The rows below fall into families. The same turns and mirrors carry the whole set onto itself and the rows of a family onto each other. For each named row, which other rows are in its family? Write them in the order they are listed.
These 27 rows form 9 families of 3 rows each.
Lin: [-15.3  26.3 -31.3   3.0 -13.5 -18.0  -0.3  -0.6 -13.8  19.3  -6.3  -7.5
  35.0  31.4 -27.4  26.9  -8.6  -7.2  35.8 -11.6 -13.4   9.0 -13.1  35.8
  17.2  23.1   0.9]
Kada: [ -6.4 -28.5  32.6  12.6  -7.0 -11.7 -31.8 -11.4  22.2 -19.2 -11.7   5.1
 -18.5  15.2   3.2 -10.3 -18.2  -2.1 -30.3  34.4 -10.1 -22.5 -31.1  10.1
  43.5 -19.1  10.0]
Fudo: [ 16.9   7.6 -34.9  -6.1  -5.6   0.9   8.7  -4.3  -2.5  38.1 -17.9 -18.3
  19.2  24.9 -10.3  35.0 -22.4 -11.9  24.7 -10.2  13.4   1.1  16.6  18.3
  43.7  25.6  -9.7]
fegan: [ -1.5  -9.8   5.7  18.8 -37.2  -9.7 -22.3  18.0  36.2 -18.5   7.5  -1.8
 -25.9  -6.0   2.8 -17.9 -17.8   3.3 -45.7  19.6 -12.2   2.7   2.3 -21.3
  38.8 -41.4   7.0]
Vuko: [ -6.9  10.9 -12.4  -4.2  21.2  15.1  45.3  29.4  17.6 -17.7  20.2   5.4
   4.6 -12.7 -14.3   0.0  40.2 -18.6 -15.6  -2.8  30.3  20.7  -2.3   4.9
 -20.5  -1.8  24.1]
fufus: [-13.2  36.4 -39.8  -2.3  -5.0  -9.8  13.5   5.9  -8.3  27.2  -7.6   1.3
  23.9  35.0  -2.9  20.0 -37.2  -9.9  34.1 -12.0  12.4   1.1  -6.8   3.5
  41.2  11.0 -14.0]
mimo: [  9.1  34.6 -19.2  19.6 -19.3 -17.7   5.5  19.4 -12.2  32.1 -16.8  -7.1
  24.4  35.8 -22.6  28.2 -11.2 -13.3  39.4   1.7  10.6  -2.5   0.3   2.6
  16.9  24.2 -10.7]
rames: [ -7.4  -8.9  15.4  19.6 -22.9  -5.9 -39.7  -5.6   5.5   0.0 -16.0  -5.4
 -32.4   5.2  -5.2 -17.5 -19.7  16.6 -19.3  27.0  -0.4  18.8 -14.7 -15.8
  49.5 -43.2  19.1]
fodif: [-10.8 -19.1  26.5  26.5 -24.4 -14.0 -35.5  -8.6   9.3   6.9 -13.7 -25.1
 -39.7   6.3  -2.8 -13.9   5.6  10.8 -37.0  19.9  -8.4 -23.8   2.9  -2.6
  36.5 -25.4   9.3]
Vofo: [-20.9  21.7 -39.2   9.1   7.0 -12.1  11.0  -2.7   9.8  14.0 -12.4   8.5
  20.8  48.3  -9.8  27.0 -30.7 -15.1  34.7   4.0  11.6   4.2  -1.6   8.9
  49.4  34.0  -6.1]
Vofub: [-15.6  -1.0 -23.1 -13.5  45.8  14.2  34.7   6.7  -2.6 -25.1   5.7  12.2
 -10.5  -4.6  -4.6 -22.1  24.8 -29.1  -1.2  22.1  15.9   5.6   5.0  -8.5
 -31.9   5.6   2.5]
siz: [ -7.2  23.7 -27.1   0.1 -13.8 -12.3   0.3  -3.2  -3.7  31.2 -14.6  16.8
  16.2  40.7  -4.6  18.5 -35.1  -7.8  29.3 -10.9  14.4  -5.6  -9.5  11.8
  30.5  37.4 -13.1]
gurur: [-22.3  -8.9 -11.6  13.4  49.0  13.7  15.3   9.2  24.9 -35.3  11.3   6.7
  -5.3  -3.0  -4.8 -23.4  13.4 -13.5  11.8  16.4  15.4   2.0   3.2  -0.9
 -43.5   3.5   8.6]
kub: [  9.7 -25.9  -4.4  22.1  -9.3  -3.2 -49.1 -13.4  21.0  -4.4   0.9  -4.5
 -30.7  10.4 -12.6 -21.0 -26.1   5.3 -26.3  30.8 -30.3   8.6   2.9  -7.2
  46.0 -18.7  25.6]
zuno: [-14.8   0.2 -11.7  10.3  45.0  21.3  26.3  19.0   3.4 -27.1  17.0   6.3
 -19.5 -10.2 -13.8 -23.8  27.4 -17.5   9.2  13.7  25.8  -3.8   6.0 -15.6
 -38.4 -11.3  11.2]
Konu: [  1.8 -36.8   9.2  10.3 -31.6  -0.1 -43.5 -19.4  16.1 -15.1  -5.3 -10.7
 -17.5  17.5  -3.1 -37.7  -5.6   9.7 -19.8  17.2   9.2 -11.4   2.3  -3.5
  27.0 -42.4   5.5]
milol: [-24.2 -10.0 -19.6  17.5  45.8   5.9  25.1  27.3   2.8 -25.7   7.3   4.0
 -17.7   5.0   5.1 -12.2  36.0 -44.6 -24.0  -5.9   0.9   6.9  13.6  -0.2
 -14.8  -5.7  18.4]
pibe: [ -2.2 -20.0  12.3  12.8 -20.5 -12.0 -29.4 -14.4  17.9 -26.3 -14.8  -1.9
 -28.8  12.0   5.6 -30.1 -15.1  16.7 -37.0  25.1  -7.6 -12.8 -29.1 -22.0
  38.4 -12.7  23.0]
vor: [-39.0  -8.3 -22.3  -2.3  32.7  26.6  21.5  20.4  -5.4 -16.2   9.0 -27.5
  -0.1 -25.3 -13.1 -22.5  22.4 -12.0  -9.4   3.6  19.9  19.5   7.4  -3.1
 -28.2   0.0   4.9]
gozo: [-16.7 -18.8 -17.3   7.3  31.2  19.9  33.1  24.5  -4.3 -41.2  22.3 -10.4
 -17.8  -5.4 -10.0 -27.8  22.5 -24.1  -4.3  29.0   8.8   2.4   0.4 -13.8
 -30.9  -2.7  18.3]
Dis: [ -1.2 -17.2  19.1   7.1 -30.5  -7.1 -39.0  -8.7  18.9   3.2   6.6  -6.5
 -20.1  32.5   8.0 -14.1 -15.5  22.5 -35.8  22.0  -8.0 -17.6 -19.7  -3.0
  44.3 -17.7  30.3]
zugon: [  2.1   8.9 -26.7  -0.3 -15.6  -3.2  11.8  13.3 -24.6  27.7  -3.3 -17.7
  26.9  41.3  -9.1   1.2 -21.2 -13.5  30.5  -2.9   3.4 -18.8  -8.9  27.2
  48.1  19.3 -24.4]
Tob: [ -6.6  14.7 -32.8  -5.3 -13.7   0.0  20.6   4.3 -12.7  24.3  -7.3  22.0
  27.6  41.2  -2.5  31.0 -19.6 -14.5  41.8 -11.7  12.5   6.5  11.1  14.0
  25.3  15.5 -18.3]
dop: [-32.0   6.4 -35.8  -4.6  38.5  36.3  24.0  19.9  -4.1 -19.5  11.7 -11.7
 -19.3  18.9  -3.7 -23.4  28.3 -16.5  -8.2  10.3  38.5  -5.6  17.3   4.5
 -18.5  -3.3  21.4]
pil: [ -4.2  10.3 -13.7  -9.6  49.5  22.7  22.5  33.0   7.4 -15.3   6.9 -14.4
  -7.5  -8.9  14.1 -13.7  16.6 -35.5 -25.2  13.5  17.8  10.6   4.7  -5.6
 -31.6 -11.0  19.5]
zedod: [ 12.8 -18.9  21.5   8.2 -23.4  -8.8 -37.6  -7.0  19.6 -13.1  -4.2  -3.2
 -12.7   7.2  -1.9 -14.4 -15.8   5.6 -39.8  28.2  -1.9 -26.7 -22.1 -13.7
  45.2 -26.9  21.4]
vafi: [ 12.8  36.7 -20.4   6.8 -26.0 -15.2  20.1   3.5   3.4  34.6  13.3  -6.8
  -2.5  23.3 -26.0  23.0 -34.9  -0.1  34.2   2.3  -4.9   5.5  -9.3  24.6
  33.6   5.6  -2.5]

Which other rows belong to the same family as fegan? Vuko, vafi
Which other rows belong to the same family as pil? mimo, rames
Which other rows belong to the same family as gurur? Kada, Vofo
Which other rows belong to the same family as Tob? gozo, Dis
Which other rows belong to the same family as zuno? fufus, zedod

